(in the rows, 128 means zero)
Rows swapped in pairs by one turn or mirror: which row each one swaps with:
Lile: [121 145 121 132 121 123 124 130 123 146 135  91 149 134 151 127 113 148
 178 136 110 121]
ridon: [111  99 140 142 133 157 133  99 113 122  96 143 148 122 142 111 106 114
 116 133 107 123]
Gogop: [131 131 133 141 124 159 107 122 155 151 133 111 149 134 156 134 106 156
 110 120 131 125]
suvin: [124 142 122 130 128 126 123 137 125 136 142  90 153 139 151 135 114 148
 174 127 107 107]
Terop: [136 110 153 154 137 126 150  97 125 140 115 116 131 106 163 132 109 119
 132  94 114 148]
pebam: [145 131 122 123 123 128 150 137 166 108 140 151 140 133 136 110 110 128
 108 139 135 135]
bav: [156 129 124 114 119 141 163 116 144 148 145 116 165 113 129 107 116 147
 146 114 106 126]
Bupon: [127 126 136 145 123 159 107 128 154 148 130 117 147 146 157 129 108 156
 108 120 135 120]
rodu: [108 132 134 121 112 100 152 138 113 137 119 127 135 152 186 109 129 126
 140 149 106 124]
lumok: [154 130 105 146 118 126 150 142 130 133 173 121 135 106 142 125 115 137
 117 121  92 110]
Mufen: [143 110 147 140 146 142 140 126  98 147 147 119 152 134 154 159 141 144
 114 122 111 149]
tifo: [109 135 147 132 110 111 179 142 116 131 107 129 136 115 114 121 104 124
  93 114 105 139]
gopot: [103 138 146 127 113 114 181 143 126 135 110 125 142 117 119 121 101 122
  91 116 109 134]
Feri: [136  88 163 146 118 132 134 111  95 117 148 129 141 143 136 159 112 152
 127 130 113 130]
sut: [126 114 114 137 148 110 153 138 124 156 167 111 119 116 122 121 102 147
 123 131 108  97]
kesuf: [123 141 121 133 125 118 127 134 126 140 135  93 150 134 145 137 111 146
 181 129 108 118]
Lukiz: [137 133 166 150 123 120 167 134 123 103 117 145 159 154 137 145 123 132
 146 114 102 144]
Gezi: [117 114 119 132 152 119 159 134 124 161 164 112 131 117 114 123 110 147
 117 134 111  95]
Boko: [133 140 134 154 138 115 162 109 105 136 116 100 121 135 153  95 118 147
 148 145 143 124]
bopa: [116 105 125 152 116 103 172 121  99 119 121 115 166 157 126 124 100 116
 135 107 131 109]
ped: [122 129 142 107  79 128 140 132 125 117 131 105 125 141 163 110 113 143
 143 148 108 130]
vago: [127 123 127 145 143 133 141 109 114 150 128 143 127 144 115 111 144 174
 114 140 115 141]
tup: [127 109 115 136 153 109 167 132 122 152 164 116 130 117 118 131 104 148
 117 134 112  93]
Bug: [118 141 120 161  94 100 156 138  93 122 113 139 156 123 128 129 105 134
 102 125 107 117]
Gata: [146 131 126 122 112 125 130 124 155 128 128 149 133 113 162 121 148 125
 124 135  97 123]
Vutob: [ 91 119 147 136 133 138 157  97 126 114 140 105 161 139 151 103 131 117
 119 114 104  94]
Faz: [124 120 116 163 124 116 123 129  96 118 119 118 142 150 135 152 143 129
 107 137 140 112]
bep: [108 119 113 134 137 126 109 121 115 116 128 128 162 124 125 137  96 124
 108 130 141 103]
dof: [138 126 164 156 128 123 168 129 128 100 124 143 145 148 140 144 124 125
 152 116 104 150]
natu: [114 128 156 148 135 133 149 116 121  94 123 148 138 159 158 104 113 117
 113 139 127 100]
veg: [113 128 160 146 136 137 151 116 123  96 126 149 136 157 157 106 109 114
 116 137 129 105]
Los: [ 99 128 143 129 112 110 184 144 129 140 111 131 137 122 117 120 106 119
  94 115 107 132]
kud: [115 143 122 138 125 127 119 129 120 137 131  90 148 134 146 136 116 152
 176 134 113 115]
dezi: [149 112 138 149 142 147 141 105 126  99 124 139 139 118 128 148 135 150
 108 134  90 125]
gep: [143 123 153 137 132 136 152 123 116 141 102 133 135 126 159 131 122 165
 119 144  82 156]
padut: [122 114 120 136 155 112 160 136 126 155 168 114 130 118 119 124 100 147
 117 133 113  94]
Lal: [115 128 159 143 136 147 141 120 125  98 122 148 143 157 157 104 116 120
 112 137 123  99]
pasob: [111 125 100 145 101 110 131 133 142 112 103 100 120 148 157 126 115 143
 125 144 110 110]
Kole: [120 120 141 156 116 128 159 107 159 155 135 116 163 157 139 117 127 171
 111 120 128 130]
Gilak: [ 91 109 117 131 124 124 135 123 127 125 127 114 110 141 157 111 128 104
 115 101  96 132]
zik: [140 132 161 150 129 119 171 130 117 102 122 137 154 147 131 146 122 125
 157 117 105 149]
Zon: [102 133 142 126 108 102 180 139 115 138 108 125 144 116 117 128 106 125
  96 111 110 127]
Suror: [ 86 104 141 136 119 123 135 103 114 142 124 117 139 127 124 124 104 175
 142 148  96 115]
Zan: [138 124 165 157 129 122 169 124 115 104 127 140 151 150 137 146 122 119
 149 116 106 153]
gage: [113 100 148 139 115 144 177 132 140 104 147 100 114 146 134 124 120 136
 120 123  98 152]
rup: [115 106 124 148 142 120 142 138  97 123 126  88 115 151 178 132 111 130
 130 138  96 120]
fad: [127 133 135 139 125 160 109 120 151 152 133 111 146 134 155 130 103 156
 114 122 137 126]
Vov: [139 102 107 153 129 154 142 129 147 140 128 109 122 155 149 102 110 141
 122 148 138 132]
fid: [106 135 137 120 109 111 185 140 127 135 107 122 141 113 120 124 104 123
  96 117 106 131]
mugo: [132 117 120 129 148 110 168 137 127 153 170 114 125 115 120 124 111 148
 120 128 110  97]

Faz pairs with Gata
pebam pairs with bep
Mufen pairs with rodu
Vov pairs with ridon
rup pairs with gep
bopa pairs with bav
tifo pairs with sut

